The rows of X fall into several groups, and each row is roughly a mix of its group's hidden directions.
X:
[[ 10 -25   4  -8  16  -7  10  10  -3  16]
 [-11  12  -1  16 -19   8  -8 -19   3  14]
 [-20  19  -5   6  12   6 -12   5   8  17]
 [-14   1 -14  26  -1   0   7 -17   2 -12]
 [ -2  16   8  -1 -24  18 -12  -8  -8   5]
 [ 21   9  -9 -13 -11  25  -1   3   3  -7]
 [-12   5 -20  21  -4  14   0 -12   0  13]
 [-21 -14 -11   0  15  -6   5   6  15  16]
 [ -7 -14 -10 -22  16  20  -2   6  -2  -4]
 [ -1 -18   1 -18  17  19  12   5  10   5]
 [ -4  -1  -6  -1  22 -12  12   5  21 -17]
 [ 13   6  -6 -18  15   0 -10  18   6 -17]
 [-22  -8 -12 -13  12  -8 -11   9  -5  17]
 [ -5  10  -5  11 -18  -5 -19  -6 -23  -1]
 [-22  15  10 -14   1  16  -5  -3  13 -10]
 [-12   5  -8   8 -18 -12 -11 -10   2  24]
 [ 19   9  16  -5  -7   7  -3 -12   5 -24]
 [  9  18   0 -15 -11  25  -4   1  10  -9]
 [-24  15  -5  -1  -6  13 -12  -9  -1 -16]
 [ -8  -6  16  -3  -4 -28  -6   3 -17   6]
 [-23  12  -8   1  13   1 -13  10  -1  19]
 [ -6   8  12  -5 -21  17 -13  -5 -13  13]
 [  2  18   4   8 -25   0 -16  -6 -15   3]
 [ -2  -3  13  19 -20 -11  -4 -18   2  11]
 [  1 -11   4 -22  19 -10   4  19   6  -7]
 [ 10 -20  -2  -1  21 -12   7  15   7 -12]
 [  7  -4 -12  -2  21 -14  10   9  15 -16]
 [-10  11  10  12  -8  26   3 -18   0  -1]
 [  3   2  24 -23   4  -7  -6   8  11 -11]
 [ 17   5  -4  -5  -2  23   2  -9  14 -19]
 [ -9  -2   0  26  -9 -18  -3 -11 -15   7]
 [-20  -7 -16 -13  13  -3 -10  12  -9  13]
 [ 20  -6  16  11 -16  -8  15  -9   0 -11]
 [ 13  -4  18  17 -16 -12  15  -8   5  -1]
 [ 18   9   0  22 -18   0 -11 -13  -6  -8]
 [ 13  16  -5  18 -10  14 -13 -11  -1 -12]
 [-24   7  13  -1 -10  14   3 -15   5  15]
 [-14 -14 -18  -3  15 -12   2  11  12  14]
 [ 10 -13 -13   1  22 -14  14   8  11  -9]
 [ -3 -10   1  23  -1 -25   1  -5 -13  11]
 [  3  10  -6  -5   4  21  -3  -9  28  -4]
 [-26   2  -1 -18   2  -1   1   3   8  22]
 [  7 -19  -4  -9  19 -17   9  18   0  -5]
 [  0  13   7  10 -24   8  -1 -18 -14   6]
 [ 10 -13 -14  -1  22 -10  13   8  11 -11]
 [ 24   5 -13  18  -9  -1  -6  -4 -14 -12]
 [ -2  14   3  -5   4  13  -8 -11  31   1]
 [ -9   5  -7 -26  13   9 -20   1   1  -6]
 [ 16   9   2 -11  -1  19  -5  -8   5 -24]
 [ -9   5   4  23 -19  -7  -6 -14 -14   9]
 [ -6  14   3  12   4  -4  -7  13 -31   1]
 [  6   1   4 -30  12  -5   0  19  -2  -9]
 [-18  -8 -21   0  10   2   1   7  10  22]
 [ 12 -14 -12   2  15 -25   1  12  -8  -2]
 [ -9   1  -7 -26  12   4 -20   6 -12  -7]
 [ 25  -1 -13  20 -10 -13   4  -2  -8   1]
 [ 20  19 -12   2  -6   3   4   2  15 -19]
 [ 15  -2  -5   5  -4   8   7   7 -28 -18]
 [-13  19  17   3 -21   9 -10  -9  -1   6]
 [  3 -13  -2 -18  21 -11   4  20   6  -7]
 [-15 -16  13 -17  11  -7  17   7   3   9]
 [-13 -13   4   9  -2 -14 -10  -3 -25  15]
 [  4   3  29 -23  -7  -4   4   2  -7  -6]
 [  1  18   2   1   8 -22   1   7  18 -17]
 [-14  -5 -22  20  -3   0   4  -8  -1  20]
 [ 12 -20   9   0 -13 -18  12  -1 -15  -8]
 [ -7  -7 -20 -24  12  13 -10   3   4  -3]
 [ 23  -2  -3   5  -8  17  14  -7   7 -19]
 [ 20  -6  15  11 -16  -7  16 -10   3 -11]
 [-16  -9  23  -3 -10  -5  14 -10  -4  15]
 [-23  10   2  -4   5  23  -3  -7  16   6]
 [ -9 -18   0 -14  16 -17   7  14   9   8]
 [ 13 -15  -3 -12  18   7  17   8  16   0]
 [  0 -11 -25 -19  10  17  -2   4   2  -6]
 [-15  -6   8   4  -1 -26  -2   7 -15  16]
 [ 21   4   1  19 -18  -4  -4 -10 -16  -8]
 [ 26   1   1  10   1   6   2   0 -12 -24]
 [ -6  -6  12  24 -12   6  10 -20  -4   6]
 [-19   2 -15   8   9   3   1   6  14  24]
 [  1 -21  -1  -2  24 -12  16   7  10   3]
 [ -8  15  20   4 -18  15   2 -11  11   9]
 [ -5   7  -4  23 -20  -3  -8 -14 -16   3]]

Here is one row of each group, with its name. Which group are the others in?
[-16  -4  14  12  -2 -23  -7  -2 -13  13]	(96)
[ -9  13  19   3 -14  20   2 -18  -2   1]	(95)
[ -2  24  24  10  -2  -8 -12  -3  -8  -2]	(29)

[-18  -9  -5 -18  18  -3   6  14  12  10]	(95)
[-21 -11   7 -21  10  11 -10   4 -10   8]	(96)
[  0 -12 -17  16  -2  20  13 -16  -1  -2]	(96)
[14  5  4 -7  9  3 17  6 28 -7]	(96)
[-13  -3 -26  -7  14  14  -3   9   6  11]	(29)
[  9  13  27 -14 -14   2  -7  -4  -4 -11]	(95)
